M: 3 groups of rows, each row roughly a mix of its group's hidden directions:
M (101 x 10):
[[8.8,-0.6,36.9,7.9,-7.4,17.5,16.6,-36.2,-5.1,9.5],
[-15.6,8.5,-34.3,20.8,13.2,-20.7,-8.0,-28.8,-12.0,0.8],
[13.8,-15.7,-6.3,-0.6,2.5,-15.8,16.3,-37.4,-32.2,11.4],
[43.1,-13.3,-17.8,-25.9,3.4,-1.5,-7.7,-0.9,2.4,-21.5],
[-31.6,-11.3,-7.5,-4.4,30.2,3.7,29.3,-10.0,21.9,1.4],
[6.5,14.7,38.1,8.3,28.2,-30.2,-1.3,-6.3,1.8,-5.5],
[4.5,5.9,4.3,0.1,-20.1,30.9,16.4,-42.7,5.1,2.7],
[-16.0,43.9,-12.9,17.4,-14.4,-15.8,-14.5,-13.6,-3.9,6.0],
[14.0,-17.9,20.4,29.9,0.6,13.5,11.5,2.6,26.4,-26.8],
[-19.4,15.5,-0.1,-9.2,-20.6,3.8,-18.0,8.5,14.2,-42.7],
[-13.8,-7.4,-1.5,14.5,-19.6,-32.0,19.3,-6.6,-26.1,24.5],
[13.3,1.2,-2.0,0.5,-7.7,-2.1,3.3,-7.1,-8.7,-56.4],
[-4.7,2.9,-17.1,-13.5,22.8,21.9,22.1,14.3,36.4,5.9],
[10.6,0.9,25.2,-9.0,41.9,-5.0,15.4,-13.4,-6.4,22.2],
[11.5,3.7,22.1,-8.3,19.8,12.0,-17.7,-10.5,-40.1,17.2],
[4.6,36.0,1.4,-14.6,-2.1,4.6,3.0,-41.9,2.1,15.1],
[-22.5,-18.6,12.5,16.4,19.1,-11.2,-0.1,21.3,13.9,33.8],
[-38.0,-13.5,-4.5,23.1,18.9,-1.5,27.9,13.8,3.4,-6.3],
[-35.2,9.8,-32.5,11.2,-8.4,-14.0,19.1,13.8,14.8,1.9],
[-47.4,6.1,-5.4,-7.5,11.8,-20.7,17.5,-12.8,10.4,-7.0],
[36.1,3.9,17.8,9.5,-8.5,-28.0,-16.2,22.6,6.4,12.9],
[-13.7,6.0,-8.1,9.2,-26.6,15.2,-4.7,27.4,30.3,-23.6],
[-19.1,-4.7,18.5,37.6,5.7,-6.5,5.0,23.2,12.7,-24.9],
[10.0,3.0,16.2,10.6,-29.5,4.3,-30.8,33.7,-3.5,-9.7],
[23.7,0.4,22.7,16.7,-8.6,13.3,5.1,-39.7,-6.4,-17.7],
[-32.5,-21.5,-6.5,-9.4,7.6,-3.3,13.2,-32.4,2.0,24.7],
[19.2,-6.4,28.4,10.4,7.2,0.4,-18.3,30.4,-5.6,29.9],
[12.2,0.2,0.1,2.1,-5.0,28.2,-31.3,8.1,15.7,-36.0],
[24.8,-18.2,14.9,1.2,-12.2,3.9,-5.0,28.2,-29.3,-23.3],
[21.0,6.1,-12.7,20.3,-40.5,11.8,9.0,4.7,17.5,-18.1],
[-16.3,-23.8,14.9,22.6,-19.4,31.6,18.7,-10.3,2.7,12.4],
[-5.4,-11.8,46.0,-5.5,22.5,-6.9,-21.3,1.6,-15.5,0.1],
[13.5,-32.6,-27.8,-22.1,-5.7,0.8,0.1,-1.8,-9.6,-30.5],
[15.7,5.4,-12.9,-10.5,-2.3,0.1,-11.7,39.5,-20.0,30.1],
[4.9,22.2,-2.5,-18.1,-13.4,-20.4,33.8,11.0,-15.9,24.4],
[13.6,-6.1,40.2,22.2,15.5,-11.0,7.4,-3.3,8.1,-27.1],
[-42.6,-14.5,-9.5,-14.7,18.2,16.6,15.0,-11.2,7.6,-14.9],
[-9.0,28.4,-8.1,-23.7,-8.8,-18.4,12.0,-25.3,-17.6,-23.2],
[21.6,-37.6,19.1,-15.6,9.4,19.2,3.5,20.6,-13.2,1.1],
[-2.9,-32.6,14.9,7.0,22.1,-27.7,-1.9,23.6,-6.2,-19.2],
[-9.1,-17.6,-7.0,-9.6,21.9,11.5,38.7,-30.3,-1.4,-1.0],
[37.2,3.1,26.6,9.9,-7.6,-17.7,-19.0,23.2,6.2,7.8],
[7.6,21.1,-16.1,7.8,11.3,-25.6,15.1,-37.1,16.4,9.1],
[-11.6,27.6,-21.6,16.1,24.1,-4.2,12.5,9.2,-21.1,-25.7],
[26.3,0.3,-1.3,-1.1,13.9,-11.7,20.4,16.0,42.3,8.7],
[10.7,-1.7,-11.8,35.1,-3.6,11.2,7.5,16.4,-30.8,-25.7],
[32.3,26.1,5.8,20.9,-20.2,-2.9,-0.7,-12.6,-23.9,14.7],
[-16.4,6.3,-4.1,-9.8,2.2,20.8,7.1,40.0,-23.7,22.2],
[1.0,10.9,3.5,-20.2,-23.4,15.1,2.9,-23.4,-37.7,16.4],
[-6.1,10.1,-5.0,15.2,-7.8,9.3,18.2,-43.6,15.8,-23.2],
[-2.1,6.7,-32.6,5.4,24.5,5.7,-12.8,3.5,32.9,22.8],
[6.8,17.1,-12.3,3.4,-9.9,37.5,9.6,-16.5,-33.7,7.3],
[20.0,-16.3,-30.3,-3.7,-18.2,3.5,2.5,12.5,34.9,-15.6],
[37.8,11.7,17.9,-23.0,2.2,-0.3,0.1,-31.5,-12.4,-1.0],
[26.0,11.6,1.0,3.6,-13.0,-15.8,-24.4,38.3,7.7,14.0],
[28.6,32.2,-24.2,-21.1,-14.5,5.0,12.5,-3.7,-11.5,-11.9],
[-16.5,16.7,-4.8,13.4,-15.5,-41.2,1.8,11.0,-18.0,20.6],
[-14.7,-2.1,-16.2,31.4,-9.9,-25.5,-26.1,-17.6,-18.7,-0.3],
[-20.7,2.7,-15.7,29.3,-4.6,-30.9,11.0,-1.1,-27.5,12.9],
[-18.2,23.3,-34.5,2.7,-11.6,11.2,4.4,-18.8,22.2,-19.2],
[-13.7,9.9,-36.6,-10.0,-16.3,23.2,0.9,-12.3,14.6,25.9],
[5.7,-6.2,-8.9,18.7,14.7,-2.4,-8.1,35.6,38.4,5.4],
[-9.5,6.3,-15.6,-0.4,37.2,-13.3,-2.6,-39.5,-5.2,5.9],
[-23.4,-16.0,2.1,-27.3,38.7,5.9,0.0,18.0,10.0,7.2],
[-34.2,-28.6,11.0,-8.3,-2.8,-10.3,16.7,-21.5,19.7,12.1],
[2.2,-22.7,1.8,-8.5,-17.1,17.5,-13.7,45.9,0.1,-8.6],
[5.4,36.6,3.6,20.9,-7.2,-6.4,-11.9,-34.9,13.8,-10.2],
[-9.9,16.6,-45.8,-1.8,-5.1,-12.3,20.1,-22.5,0.0,-0.7],
[16.8,18.2,-16.7,-5.3,-5.1,23.4,-1.4,-13.2,31.8,29.7],
[-2.8,-25.4,33.3,29.8,12.2,-3.4,12.9,1.7,14.2,-19.5],
[13.2,-18.6,5.0,-7.6,8.9,-7.7,24.6,41.0,17.2,15.4],
[-18.3,-4.6,15.5,-16.8,-12.3,16.1,13.2,30.3,31.3,-13.9],
[0.6,-11.4,4.1,-19.3,-15.3,21.3,-16.2,8.0,45.0,-1.3],
[20.4,-19.1,33.3,-13.8,1.1,30.3,11.6,18.5,8.2,-4.9],
[18.5,5.4,7.5,-33.0,-1.6,12.5,-24.9,-5.2,33.4,11.0],
[-29.8,-23.4,28.3,-0.2,-19.9,-17.9,-18.1,-15.4,5.5,-2.4],
[22.9,21.9,32.6,2.1,2.5,10.3,5.3,-28.4,7.4,22.2],
[-3.0,14.0,-33.1,-8.8,-16.2,13.7,27.2,-0.5,6.9,-30.8],
[-22.8,-15.7,7.6,-18.8,-0.3,-12.7,2.4,-10.9,-40.8,20.8],
[2.1,18.3,4.7,4.2,16.4,-37.9,-1.6,-20.8,-17.9,26.9],
[-16.0,-18.9,-5.0,-24.3,-3.7,-14.2,3.8,-17.0,-40.9,-11.7],
[5.7,8.1,-13.2,20.9,12.8,-15.5,-44.5,-16.9,-9.8,9.1],
[-17.2,10.9,2.7,3.1,-36.8,-34.5,4.9,8.0,-19.4,10.8],
[-7.0,24.3,43.7,17.1,4.0,-10.4,-17.0,-7.9,-15.4,2.4],
[16.4,15.2,-9.0,3.6,17.7,-27.5,17.5,-10.3,36.5,12.4],
[28.3,-25.3,1.3,-3.7,-16.0,-10.2,-1.5,28.0,-26.5,16.1],
[16.1,11.2,-2.9,-23.2,-5.6,-0.6,-16.1,18.4,-26.8,35.9],
[-23.1,7.8,-29.9,22.2,-4.7,-30.1,-6.9,-20.1,-13.3,5.0],
[-19.5,32.8,-23.2,-14.6,19.8,-0.2,1.9,13.8,26.2,-8.7],
[-6.7,19.1,-26.2,14.8,-3.0,-33.8,-4.0,-14.2,-23.0,18.7],
[32.6,16.6,-21.7,-14.8,-21.9,18.7,-14.3,20.5,-8.7,-2.1],
[-3.1,3.0,-11.9,21.2,18.2,6.8,-46.4,-3.8,10.6,-17.1],
[12.7,28.9,-4.4,-33.6,-19.8,-16.9,7.5,-21.2,-15.1,-2.1],
[10.3,20.6,13.8,-20.5,-11.2,-6.5,-6.8,-6.6,-46.5,1.1],
[-3.0,-39.8,-11.9,-6.3,0.4,-10.2,27.3,-14.7,19.6,-18.2],
[-14.2,-11.5,-39.1,-12.0,-3.3,-6.1,-13.5,35.5,-5.8,5.6],
[20.3,-0.9,39.5,8.2,-7.2,17.7,-27.4,-1.0,-15.7,-12.6],
[-4.4,-30.7,-2.2,1.9,-24.8,-31.0,-22.9,-4.1,-16.1,-14.7],
[5.8,-5.1,20.0,26.7,-0.5,19.9,17.1,-22.2,33.4,-10.0],
[-8.4,9.8,-25.7,7.5,25.0,-3.8,-35.3,-14.6,23.0,6.9],
[-27.9,3.0,-21.5,9.6,3.9,-9.5,7.8,-13.6,17.4,-39.6]]

which group is each row in? (one row of each group first):
[-14.9,14.0,-26.4,-12.0,-27.2,23.1,7.7,-29.7,-9.2,-1.6] : (23)
[12.4,-21.6,3.6,-10.5,9.4,15.2,9.2,4.7,30.2,38.4] : (75)
[-7.9,19.2,-5.6,-2.4,26.6,-16.9,3.9,-40.9,-11.6,16.5] : (5)

[0.1,17.8,-20.8,30.2,11.3,2.9,-32.5,18.0,-4.4,-19.1] : (75)
[-1.1,-16.4,-1.1,-0.3,-13.7,30.2,10.6,-2.8,8.7,-44.6] : (75)
[26.4,5.0,-9.1,5.5,-7.7,-16.2,8.8,28.3,38.6,6.2] : (5)
[1.5,8.8,-18.5,-32.2,-8.0,-9.4,-14.5,9.8,-37.9,14.5] : (23)
[16.4,3.9,0.4,-16.1,25.6,-10.6,-35.1,-17.0,-20.4,17.5] : (5)
[11.9,13.6,22.0,-34.5,-15.2,7.9,17.9,-2.9,-11.6,-28.3] : (75)
[11.4,5.3,1.6,-2.8,-10.2,-9.9,-31.0,-37.8,-20.6,-19.4] : (75)
[0.8,11.9,-18.2,-11.9,45.1,1.6,15.8,-22.8,5.3,10.6] : (75)
[-18.2,25.0,-11.8,-22.8,-33.3,-21.7,-7.2,3.8,17.2,2.0] : (75)
